One vector is turned by the same rotation once a step. Each row is the vector after some number of steps, and that number follows the row.
The counts run from 0 to 932.
-0.70	+0.80	+1.81	+0.51	+1.39	+0.56	+2.40	-0.93	-0.92	-0.31	-1.56	-1.81	-0.59	-1.91	-0.06	-1.20	-0.88	+4.27	-0.60	-2.57	+1.64	+0.73	+0.14	-0.43	-0.77	-0.42	+1.94	+1.32	-0.20	+2.10	+2.73	-0.67	-0.10	+1.80	-1.75	-0.10	-3.11	-0.48	+1.73	-2.59	-0.75	-0.24	-0.35	+2.78	-0.77	-1.31 : 75
+0.40	+0.49	-0.30	-0.33	+1.55	-0.49	+0.46	-2.11	-0.23	+2.29	-0.47	+0.97	+3.05	+2.67	+1.73	+2.08	-0.38	+2.84	-2.08	-2.15	-1.57	+1.37	+3.69	+0.47	-1.32	+0.53	-0.15	+3.12	+0.22	+0.17	+0.67	-0.82	-0.70	+2.58	-3.65	-0.18	-0.15	-1.25	+0.48	+0.36	+0.22	+0.13	+0.94	+0.10	-1.94	+0.06 : 487
+0.21	-0.25	+1.33	-0.78	+2.08	-0.30	+0.66	+0.18	-0.47	+0.25	-2.08	+0.72	+1.60	+3.29	+0.88	-0.19	-1.97	+3.63	-0.04	+0.83	+0.55	+1.63	+3.14	+1.09	-0.46	+1.79	-1.19	+1.03	+1.05	-1.38	+0.58	+0.83	-2.67	+2.31	-0.81	+2.22	-1.15	-2.48	+1.11	-1.21	-1.61	+1.00	+0.10	+2.40	-2.84	+0.84 : 605
+2.16	+2.11	+2.52	-2.19	+2.81	-0.27	+0.62	-0.50	-0.76	+1.77	-1.59	+1.31	+4.17	+2.40	+1.68	+0.32	-1.14	+0.73	-1.05	-2.07	-0.86	+1.60	+2.57	-2.17	-0.89	-0.63	-0.17	+1.28	+0.64	-0.42	+0.26	-1.32	-0.53	+2.45	-2.87	+0.80	-1.17	-0.56	+1.53	-0.02	-0.77	+0.41	-0.04	+1.14	-1.49	-0.67 : 42
+1.56	+0.69	+0.86	-1.09	+0.60	-0.59	-0.28	-1.18	-1.02	+2.08	-1.49	+2.44	+4.50	+1.44	+1.71	+0.85	+0.48	+2.37	-1.23	-0.90	-1.24	+3.13	+2.54	-0.61	-1.62	-1.11	-0.42	+2.29	-1.13	-0.33	-0.28	-1.98	-1.09	+3.52	-2.39	+1.55	-0.02	-0.51	+1.16	-1.24	+0.91	+0.44	-0.53	+0.94	-2.15	-0.23 : 707
+1.55	+1.61	+3.14	+0.72	+0.35	-1.44	-0.49	-1.61	-1.33	-0.26	-0.54	-0.86	+2.40	-2.81	+1.15	-0.31	-1.14	+2.84	+1.34	-2.67	-0.04	+3.70	-0.87	+0.78	-0.30	-2.25	-0.18	+2.41	-0.36	+2.98	+0.16	-2.15	-1.27	+2.37	+1.33	+0.42	-0.42	+0.41	+1.53	-1.22	-0.83	+1.41	+0.63	+1.19	-0.21	+1.04 : 129
-0.52	+0.89	-0.24	+0.82	+0.20	-1.17	+1.69	-1.52	-1.86	-0.42	-0.43	-1.71	-0.16	-0.84	+1.82	+0.81	-1.54	+4.20	+0.59	+0.39	+2.30	+2.46	+0.83	+1.89	+0.37	-1.57	-0.63	+2.18	+2.87	+3.49	+0.68	+0.66	-1.60	+2.59	+0.34	-1.68	-1.09	-1.07	-0.37	-2.38	-1.57	+1.53	+2.00	+0.20	-1.34	+1.32 : 233
+0.50	+1.82	+1.04	-0.96	+2.09	-0.06	+0.82	-2.59	-1.34	+2.11	-1.64	+1.20	+4.27	+1.36	+2.27	+2.02	-0.44	-0.08	-0.28	-1.10	-1.16	+1.90	+2.39	+0.22	+1.83	-0.64	-0.57	+1.48	+2.14	+2.48	-0.92	-0.98	+0.07	+3.12	-1.90	-1.38	+0.19	+2.33	-0.64	+0.21	-0.21	-0.08	-1.19	+0.04	-0.99	+1.73 : 480
-1.66	-1.15	+0.33	+0.27	+1.24	-0.08	+0.22	-1.50	-0.68	+1.11	-1.38	+0.44	-0.26	+1.91	+0.91	+2.11	-1.81	+4.19	-0.68	+2.00	+0.37	+0.37	+2.97	+3.56	+1.31	+2.13	-0.05	+0.94	+1.82	+0.27	+0.81	+0.33	-1.83	+3.03	-1.16	+0.87	-0.62	-0.81	+0.44	-0.13	-2.66	-0.10	-0.41	+1.36	-0.87	+2.82 : 168
-1.41	+1.34	+2.77	+1.68	+1.41	-0.55	+2.03	-0.96	-0.47	-0.16	-0.33	-0.32	+0.68	+0.36	-0.82	-0.75	-2.24	+5.06	+0.03	-2.18	+1.33	+0.64	+0.68	+1.86	-0.40	+0.33	+0.96	-0.07	-1.67	-0.13	+1.55	-1.21	-0.76	+1.68	-1.83	+3.06	-1.65	-1.72	+1.16	-2.50	-0.92	+1.09	-0.49	+3.05	-0.19	+0.58 : 289
-1.10	+1.12	-0.28	+0.70	+1.52	-0.81	+1.07	-3.09	-1.07	+2.11	-0.52	+1.29	+3.11	+2.84	+1.58	+2.14	-0.28	+1.73	-1.71	-0.84	-1.53	+0.89	+3.54	+1.06	+0.61	+0.06	-0.49	+2.17	+0.72	+0.07	-1.16	-0.95	-0.30	+2.71	-4.17	+0.21	+0.29	-0.22	-0.79	+0.12	+0.09	+0.30	-0.14	-0.03	-1.21	+1.91 : 485
-1.06	+2.75	+2.72	+1.07	-0.40	-1.37	+1.34	-2.10	-2.87	+0.61	+0.83	-1.76	-1.07	-0.05	-0.57	+0.65	-1.72	+2.14	+1.68	-2.11	+0.85	+1.65	+0.25	+3.04	-1.07	-1.33	+0.39	+2.31	+1.01	+0.95	-1.90	-0.26	-1.41	+2.27	-0.57	+1.40	-1.01	-1.07	+1.43	-0.48	-2.08	+2.81	+1.45	+1.06	+0.12	+2.42 : 784
+1.85	+2.35	+3.02	+1.23	+2.86	-0.76	+0.08	-0.70	-2.11	-0.57	-1.34	+1.04	+0.98	-0.57	+0.27	-0.20	-2.02	+3.13	+0.52	+1.54	+0.38	+2.28	+0.08	-0.84	+1.69	-2.06	-0.70	-0.43	-0.33	+2.59	+2.05	-2.63	-0.08	+2.22	-1.34	-0.73	-1.89	+0.30	+2.50	-0.07	-2.50	+0.23	+0.31	+1.61	+1.59	+1.89 : 844
-0.70	+1.75	+3.29	-0.26	+1.61	-0.26	+0.79	+0.07	-0.60	+1.15	-2.57	+0.29	+0.83	-1.36	+2.24	+2.07	-0.54	-0.16	-1.94	+1.33	+2.85	+0.58	+1.95	+1.09	+2.16	-0.47	+1.75	-0.33	+2.34	+1.53	-1.72	-2.52	+1.32	+2.23	-2.84	+0.87	+0.38	+1.43	-0.54	-0.76	-2.43	+0.03	-0.70	+2.81	+0.75	+1.76 : 531
+0.37	+0.26	-0.01	-0.96	-0.43	-0.52	+2.05	+0.59	-1.66	+0.43	-1.54	-0.86	+0.93	+0.47	+1.33	-0.50	+0.10	+3.38	+0.22	-1.29	+2.32	+2.23	+0.59	+0.52	-2.61	-0.37	-0.41	+2.61	+1.31	+0.69	+0.23	+0.76	-2.94	+3.67	+0.90	+1.36	-1.71	-0.85	+1.31	-3.54	-0.43	+0.91	+0.98	+1.76	-3.73	-0.15 : 225
+1.25	+0.70	+1.82	+2.03	+0.49	-1.38	-0.88	-1.13	-2.29	-0.55	-0.84	-0.78	+0.85	-2.33	+0.04	+0.12	-0.34	+2.42	+0.95	-0.79	+0.30	+3.34	-0.59	+1.37	-0.52	-1.42	-0.69	+4.01	-1.39	+3.05	+0.18	-2.35	-1.22	+3.32	+0.95	-0.15	-0.49	+1.27	+2.32	-0.81	-1.18	+0.59	+1.45	+1.24	-0.27	+1.70 : 345
-0.50	+1.38	+1.23	+1.89	-0.62	-1.77	-0.11	-2.46	-2.67	+0.17	+0.61	-2.13	-0.90	-1.48	+0.86	+1.71	-0.45	+2.87	+0.45	-1.58	+0.32	+2.17	+0.29	+2.73	-0.73	-1.08	+0.25	+4.06	+0.85	+2.95	-0.68	-0.76	-0.75	+2.65	-0.58	-1.14	-0.85	-0.21	+0.59	-0.46	-2.05	+1.72	+2.33	+0.28	+0.39	+1.52 : 566
+0.46	+2.31	+2.44	+1.44	+3.71	+0.24	+0.69	-1.93	-0.89	+0.57	-2.68	+0.51	+2.85	+2.57	+0.55	-0.70	-0.90	-0.43	-1.65	-0.78	-1.15	+1.37	+3.45	-1.77	+0.88	-0.42	-1.12	+3.05	+0.62	+0.26	-0.64	-0.61	+0.70	+1.48	-4.18	-0.26	-1.66	-0.80	+0.25	-0.43	+0.05	+0.90	+0.36	+0.93	-0.83	+0.37 : 256
+1.45	+1.94	+2.57	-1.73	+0.23	-0.44	+1.13	+1.79	-1.55	+1.66	-1.72	+0.13	+1.83	+0.73	+2.34	+0.77	+1.44	+0.18	-2.02	-2.56	+2.17	+0.80	+0.50	-0.95	-3.16	+0.23	+0.79	+2.49	+0.51	+0.05	-0.90	-1.78	-0.40	+3.07	-2.89	+2.06	-1.22	+0.63	+1.18	-0.80	-1.47	+0.94	+1.31	+1.44	-2.21	-1.26 : 208
+1.14	+1.86	+2.05	-1.60	+2.32	+0.77	+0.75	-1.81	-1.17	+1.31	-2.31	+0.19	+3.84	+0.48	+1.71	-0.21	-0.90	-0.27	-0.47	-2.02	-1.20	+2.87	+2.32	-1.97	+0.00	-2.17	+0.31	+2.77	+1.25	+1.67	-0.17	-0.56	+0.21	+2.30	-2.35	-1.55	-1.47	+0.31	+0.98	-0.86	+0.30	-0.02	-0.34	+1.09	-1.68	-0.46 : 475
-1.11	+1.62	+2.85	+0.67	+1.93	+1.07	+2.49	-0.89	-1.24	-0.46	-1.85	-1.77	-0.15	-1.21	-0.64	-1.53	-1.12	+3.19	-0.08	-2.62	+1.81	+0.57	-0.10	+0.18	-0.01	-0.24	+1.70	+0.92	+0.12	+2.04	+2.07	-0.54	-0.61	+1.92	-1.63	+0.66	-3.48	+0.83	+1.21	-2.53	-0.55	-0.16	-1.44	+3.19	-0.72	-0.07 : 76
+0.00	-0.73	+1.20	+1.79	+0.27	-0.59	-0.68	-2.24	-1.33	-0.66	-0.79	+0.30	+0.89	-2.71	+1.25	+0.47	-1.05	+5.79	-0.41	-1.33	+0.65	+2.64	-0.63	+1.74	+0.61	+0.24	+0.32	+0.96	-0.13	+3.11	+2.79	-2.22	-0.87	+2.76	+0.01	+0.13	-2.12	+0.90	+0.87	-1.68	-1.35	-0.06	-0.71	+1.52	+0.15	+1.10 : 728
+1.02	+0.26	+0.84	+0.91	+1.64	-0.73	+0.88	+0.37	-1.01	+0.83	-1.23	+2.71	+3.55	+1.19	+0.19	+0.51	-0.38	+4.24	-0.46	-0.17	+0.67	+1.67	+0.80	+0.53	-0.16	+1.07	-1.72	+0.32	-2.22	+0.44	+1.69	-2.44	-1.78	+3.99	-1.12	+2.55	-0.53	+0.99	+2.07	-1.07	-0.52	-0.56	-1.11	+1.82	-1.67	+1.38 : 277
-1.50	+1.31	+1.88	+1.42	+1.27	-0.18	+0.64	-3.11	-2.75	+0.15	-0.64	-0.38	-1.91	+1.06	-0.72	+0.36	-2.21	+3.94	-0.12	+1.11	-0.15	+0.64	+1.52	+2.07	+1.02	-1.01	+0.46	+0.96	+0.44	+0.22	+0.42	-0.04	-0.11	+2.11	-2.97	-0.22	-3.30	-1.63	+1.26	-0.37	-2.98	+1.05	+0.51	+1.33	+1.61	+2.53 : 402
+0.08	+3.28	+2.85	+0.62	+0.21	-1.01	+0.77	-0.11	-2.16	+1.21	-0.34	+0.29	+0.05	+1.02	+2.14	+1.83	+0.65	+0.08	-2.48	-1.54	+1.90	-0.05	+1.70	+0.25	-1.37	-0.36	+0.85	+1.71	+1.01	+0.24	-1.58	-2.62	+0.75	+1.81	-4.40	+2.11	-0.79	-0.34	-0.12	+0.28	-2.65	+1.70	+2.16	+0.51	+0.41	-0.04 : 203
+0.59	+1.76	+1.88	+0.44	+2.08	-1.41	-0.13	-1.36	-0.06	+1.30	-1.12	-1.02	+2.41	+0.98	+2.00	+2.39	-0.66	-0.99	-1.51	-0.92	-0.51	+2.01	+3.61	+0.97	+0.43	-1.19	+0.62	+3.92	+2.03	+1.90	-1.52	-1.21	+1.05	+1.29	-2.61	-1.16	+1.86	-0.57	+0.01	+0.97	-1.29	+0.63	+2.18	+0.41	-0.70	+0.69 : 916
+1.28	+2.69	+3.47	+0.82	+3.38	-0.07	+0.56	-0.92	-2.29	-0.84	-1.63	+0.73	+1.63	+0.34	-0.61	-1.28	-2.38	+2.39	+1.23	+0.83	+0.13	+1.84	+0.40	-0.33	+2.27	-1.39	-0.91	-0.20	-0.51	+2.08	+1.79	-1.70	-0.27	+2.21	-0.83	-0.45	-2.40	+0.53	+2.69	-0.54	-2.15	+0.09	-0.88	+2.22	+0.72	+2.31 : 843
-1.92	+0.15	-0.28	+1.51	-0.41	-0.79	+2.86	-0.58	-1.42	+0.71	-0.83	-2.07	-1.16	-0.46	+0.63	+0.31	+0.08	+4.60	-1.30	-0.47	+2.71	+1.30	+1.43	+2.12	-1.75	-0.67	+0.84	+2.33	-0.21	+0.91	+0.86	-0.27	-0.82	+2.62	-2.01	+0.75	-1.16	-1.99	+0.95	-3.50	-0.31	-0.04	+1.32	+1.65	-2.03	-0.01 : 886
+1.21	+0.27	+1.44	-0.76	+1.60	-0.10	+0.25	+0.46	-1.80	+0.18	-2.35	+1.97	+2.00	+0.99	+0.88	-0.61	-2.04	+4.20	+0.60	+3.35	+1.41	+2.32	+0.96	+0.58	+0.98	-0.07	-1.69	-0.59	+0.53	+0.21	+1.10	-0.44	-2.58	+3.40	+0.81	+1.46	-1.38	-0.30	+2.07	-2.01	-1.85	+0.18	-0.80	+2.06	-1.48	+1.85 : 610
-0.40	+0.60	+1.51	-0.65	+1.35	+0.69	+0.70	-2.57	-2.54	+0.13	-0.75	+0.43	-0.05	+0.05	+0.26	+0.69	-1.97	+4.52	+1.03	+1.91	+0.12	+1.49	+0.37	+1.82	+1.60	-0.46	-0.03	-0.49	+1.57	+1.75	+1.21	-0.12	-1.97	+3.12	-0.30	-0.44	-2.56	+0.93	+1.71	-0.65	-3.31	+0.32	-1.25	+1.65	+0.34	+3.15 : 397
-0.45	+0.10	-0.75	+0.58	+0.44	-1.05	-0.14	-0.98	-0.80	+0.70	-1.53	+1.25	+1.85	+1.41	+4.28	+2.04	+0.56	+2.28	-2.69	+0.89	+1.58	+1.43	+3.02	+0.81	+1.10	+1.93	-1.46	+2.58	+3.08	+1.29	+0.13	-0.85	-0.97	+2.40	-2.08	+0.05	-0.40	+0.17	-2.14	-1.00	-1.85	+1.04	+1.35	-0.47	-2.07	+1.12 : 815
-0.16	-0.30	+0.21	-0.93	+0.40	+0.87	+0.61	-0.06	-1.74	+2.17	-3.02	-0.15	+0.86	+0.25	+0.72	+1.20	+1.30	+0.91	-2.48	+0.95	+0.64	+1.62	+3.05	+0.49	-2.68	-1.14	+1.14	+3.62	-0.41	-0.14	-0.74	-0.42	-0.09	+3.77	-3.07	-0.06	-0.08	+0.03	+2.20	-1.79	-0.22	-1.37	+0.42	+2.19	-2.73	-0.16 : 324
-0.06	+2.17	+2.75	+0.82	+2.71	-0.76	+0.73	-1.66	-0.69	+0.70	-1.86	-1.04	+2.97	-0.40	+1.50	+1.61	-0.96	-1.77	-0.26	-0.73	-0.16	+1.82	+2.64	+0.77	+1.91	-0.88	+0.19	+2.92	+2.30	+2.89	-1.41	-0.96	+0.70	+2.35	-1.25	-1.86	+1.26	+1.47	+0.04	+0.74	-1.21	+0.03	+0.49	+0.84	-0.25	+2.23 : 913
-0.45	+1.90	+3.20	+1.56	+0.71	-0.48	-1.26	-2.81	-0.69	-0.28	-1.85	+0.15	+2.04	-0.96	+1.92	-1.39	-0.93	+1.59	-1.19	-2.87	-0.14	+2.37	+1.20	-0.76	+0.13	-0.95	+0.46	+3.15	+0.30	+0.32	-1.04	-2.03	+0.57	+0.42	-2.62	+2.14	-2.19	-1.30	-1.24	-2.21	+0.26	+2.65	-0.10	+1.72	-0.40	-0.58 : 140
-0.92	+2.08	+2.38	+1.27	+0.79	-0.63	+1.39	-1.37	-0.73	-0.19	-0.51	-0.97	-0.67	-2.63	+2.02	+0.85	-1.22	+3.34	-1.25	-0.73	+2.62	+1.49	-0.12	+1.32	+1.46	-1.83	+2.58	-1.01	+1.34	+2.85	+1.17	-2.57	+1.13	+0.91	-2.24	+0.29	-1.12	+0.31	-0.82	-2.14	-2.09	+0.57	+0.19	+2.19	+1.54	+0.50 : 299
